M: a few groups of rows, each row roughly a mix of its group's hidden directions
M (122 x 11)
[[ 19  34  13  -6  -6  -6  17 -38  22 -42 -10]
 [-14 -26 -25   4  37  21  20 -25  23  31   8]
 [ 17   4   0   5   6 -30   2  -9  37 -45 -35]
 [ 15  32   6  -8 -10 -35 -10 -34  24 -35  -9]
 [-18 -38  -4  13   8  26   8  37 -18  37   1]
 [ -1  36  35   8 -27 -30  -4 -23  32 -11  -2]
 [  5 -22 -50 -17  31  23   2  16 -27  11   0]
 [ 26 -10   7  39   7   8   8  -5 -34 -35  32]
 [-20  10  -2  -7  -6  21 -10   3 -31  47  40]
 [-32  26  -8   2   5  10   4  31 -10  54   5]
 [ 23  13 -51 -34  12   9  -8 -22 -11 -14  17]
 [ 21  -5  25  30  -9  -7  15   3 -34 -39  30]
 [-21  46   5 -15 -29 -37  19  13  -8  14  10]
 [ 11 -22 -41  -7  35  41  11   9 -22   8   3]
 [ 17 -10 -51  16  11  38 -12 -28   3  11   5]
 [ 15  45   4 -21 -12   0  26 -38  16 -26  -2]
 [-26  30   3 -11  10 -48  30  -4  -6 -20  21]
 [ 12   8  19  12   0 -38  18  -4   9 -53 -22]
 [-20 -21 -15 -11   9  14   2  44 -25  41  17]
 [-16 -36  -3  10  11  31  11  38 -20  35   5]
 [  3   2 -14  37  -7 -27   1   1 -36  -7  48]
 [ 11   1 -15  37  -1 -19  -2   4 -38 -15  46]
 [ 10 -52  -7  -3  13  24   6  37 -29   2  -1]
 [-17  -3 -19  -2   8  40  -2  -5   0  56  20]
 [ 24  17  17  12  -4  -2   8 -43  30 -40 -12]
 [-20   4   9 -47 -18  -6  17  27  15  25 -32]
 [ 15  30   5  -5 -11 -36 -14 -34  25 -35 -10]
 [-23 -17 -33  -5   0   7 -11  38 -18  44   9]
 [ 14  17  29   1  -4 -39   2  -2   4 -53 -15]
 [ 16  -2 -13  36  32  31 -23 -29 -17 -13  19]
 [-15   1 -27 -25  13  13 -15  -5  38  36 -31]
 [ 14 -24   2  28  16  34  13 -28  38   5 -24]
 [ -6  25  30 -10 -18 -37   3  12 -34 -30  20]
 [-30 -27  14  13  -3   3  14  50  -9  31 -11]
 [-29 -24   1  15   7   8  -1  42 -17  45  -6]
 [ 19  -1 -55 -31  25  17   1  -8 -19 -13   7]
 [-27 -26   3  16   8  13   4  46 -12  41  -3]
 [ -6  20 -17  30 -35 -16 -23 -20  42   3 -10]
 [-20 -33 -15  11   7  -1 -22  39 -14  42   6]
 [-20   9 -22 -33   6   8 -14  -4  33  39 -30]
 [ 17   9  29  15   2  32   5 -24  44  -9 -28]
 [ 15  27  39   7  -2 -11   2 -21  32 -38 -19]
 [-20  38  43 -10  -4 -10  23  -4 -22  -6  30]
 [ 19  33   2 -12  -9 -29  -9 -40  21 -36  -5]
 [ 11   5  22  15   4 -37  23  -7   5 -52 -19]
 [-20  36  -8  -9  -1 -56  14   6  -8 -21  13]
 [-10  34   5 -32 -14   4  -3 -14  43  19 -32]
 [ -2   3  51  -3 -16 -44 -10   4   7 -30  -2]
 [  7  -9 -50   9  20  45   7  -9  -3  24  -1]
 [ -6 -38 -52  12   6 -19  -4  12 -25  15  10]
 [  8  -5  31  20  -5  53  24 -15  22   6 -17]
 [-14  54  -2   8   3 -22 -22 -38   8  -4  14]
 [ -2  32  29 -42  15   3  31   7 -30  -2  14]
 [ 16  -6  -9  -5  13 -26  -4  -8  42 -40 -34]
 [ -1 -21 -36  14  19  47  18   6  -4  32  -7]
 [-15 -36   4 -12  15   9   5  44 -37  22   7]
 [-11  37  -5 -37 -16  13  11  -6  28  31 -26]
 [-20  45 -15  19  -4 -34 -13 -17 -13  11  31]
 [ -8  12   8 -40 -10   9   5   0  42  17 -42]
 [ 13   4  18  16   5 -37  16 -13  15 -51 -20]
 [ -7 -13 -15   5  13  48  -1 -14  14  50   7]
 [-14 -26   2 -19  17  14   7  41 -42  22  14]
 [-12 -29 -48   7   0   7   0  17 -27  37  13]
 [ 16   9  14  11  -1 -35  11  -3  18 -51 -30]
 [ -7   9  -2 -36  13  21 -13 -15  41  11 -41]
 [ -6 -35 -16 -21 -12   2   6  47 -28  28   3]
 [ 12 -18 -13  17  23  29   1 -27  46  14 -24]
 [-20  50   4 -20 -18 -24  -1 -21  29  15 -10]
 [-23   9 -19 -35   3   1 -13  -1  34  37 -31]
 [ -8  32 -16  19  11 -19 -24 -47  29  -2   9]
 [ 15  24  21  25  17  21   0 -46  10 -32   0]
 [ 27 -31   5  18 -10  50 -17   0  11  11 -27]
 [ 28 -17  15  21  24  32 -10 -32   7 -37  -4]
 [ 10 -26  14  13 -17  -4  24  33 -45 -10  25]
 [  5   3 -17  26  40  29 -29 -33 -18  -8  15]
 [-10  -5 -24 -23 -10  35 -21  23 -12  46  12]
 [ 25 -19   4  13  -9 -31   2  17 -13 -48 -30]
 [  5  36  16  19  10  -6  -3 -44  31 -29  -6]
 [-27  24  -4 -10  16 -50  25  -7 -11 -12  28]
 [  9 -37 -25  -1  30  35 -17  -8  26  11 -22]
 [-22 -16 -15 -28 -19 -26   2  43  -3  35  -6]
 [ 19   0  27  17 -10 -28 -24 -35  23 -35  -6]
 [-29 -18  21   4  -2  15  22  47 -21  31   0]
 [-19   3 -20  -5  26  16 -10 -23   8  51  30]
 [ 17  -9   1  46  19   6  -2 -17 -27 -31  31]
 [ 20   5   5  14  -9 -28 -25 -37  26 -39 -12]
 [-23  40 -12 -24   0 -17 -16 -24  35  21 -16]
 [ -8  23  27   9 -31 -29  19  21 -36  -5  25]
 [ -5 -34 -24  -3  22  37  13  30 -27  22   6]
 [-25   0 -28 -13  -4 -24   5  23 -43  18  32]
 [-13  -2  -8 -43 -16   0   6  22  31  32 -33]
 [-14  33  41  -5  -8 -26  16  -3 -27 -20  28]
 [-22  13   3 -10   8  34  -4 -16   2  50  34]
 [ 13 -39  -8 -31  -5  14  19  40  15   6 -28]
 [ 22  18  28   6  -2 -13   9 -36  24 -45 -13]
 [-14 -18 -28   2  27  13 -11 -26   8  44  29]
 [ 10 -53   0 -13  -5  15  21  43  -8   7 -14]
 [ -4  25  38  18  13 -13  21 -41  22 -19  11]
 [ 21   1   4  44  10  -1   4 -23 -21 -36  32]
 [ 21 -51  -8  27  16  25  -8  14 -25  -9  13]
 [ 21   4  36   3  -1 -14   9 -24  15 -54  -9]
 [ 11  -5   6   0 -16 -44   0  22 -27 -47  -9]
 [-26  25   0 -41 -20 -20   8  14  22  29 -23]
 [ -2 -17 -36   1  17  32 -17 -12  24  45  -1]
 [ 20  33 -37 -38   3  -2  -8 -29  -4 -15  21]
 [ 15 -30 -42  -5  -5  24 -20  26   7  16 -32]
 [ 15 -18  22   5 -13   0  30  36 -40 -24  14]
 [-15  20 -19 -20  14   0 -25 -26  44  19 -26]
 [-27   4  -5  25 -43 -21 -24   2  18  35 -10]
 [ 21  22  -4  12 -11  -3   0 -50  31 -31 -15]
 [ 19  18  15  30  18  26  -5 -45   2 -31   7]
 [-21   4 -22 -34   6   7 -10   3  32  39 -32]
 [ -9  -7 -14   2  14  47  -3 -17  20  49   8]
 [ 10  -3 -21  42  31   7 -29 -34   4 -14  18]
 [ 14  51  -6  -8  -9   5  15 -42  27 -12   2]
 [ 15  -1 -52   9  20  44   3 -19   2  10   1]
 [ 21 -10 -48  -6  29  40   7 -16 -15  -7   1]
 [ -4 -40  19 -11  26   2   5  38 -39  -9   1]
 [-12 -36 -12   8  14  35   9  34 -20  34   8]
 [ -6 -41 -51  12  11  -2   6  12 -21  25   4]
 [ 20  -3  22  34  -5  -9  14  -5 -32 -40  32]
 [-13  10  -5  -3  19  37   0 -28  35  42  12]]

which group is each row in? (one row of each group first)
[ 19 -12 -46  21  14  39 -16 -28   5   9   6] => Q
[ 15  23  19  23  -8 -21  13 -17 -22 -43  31] => P
[ 19  -6  -4  -1   3 -15   7   5  34 -42 -47] => A

[  1 -14  34 -26  25  11  24  21 -43 -13   8] => Q
[ 27 -19   5  24  26  31  -9 -34  15 -32  -4] => P
[ 14 -48   3   9   8  19   6  36 -38  -9   8] => P
[  0  23   9 -46 -20 -22  29   4  -8 -37  -2] => Q
[ -3  -3  32 -15 -37 -17  38  36 -18  -1  -1] => P
[-19 -18 -13   4  13  34  21  35 -19  41   1] => Q
[ 10  -1 -10  29  37  31 -27 -27 -23 -13  16] => P
[  7 -48  -8 -12  -7  16  16  45 -22  16  -3] => P
[-19  29 -13  12  20 -27 -26 -39  33  -1  -2] => P
[-12  26  16   7  19  14   6 -44  41  18  15] => A
[  7  35  18  34   6   5 -14 -46   0 -23  17] => P
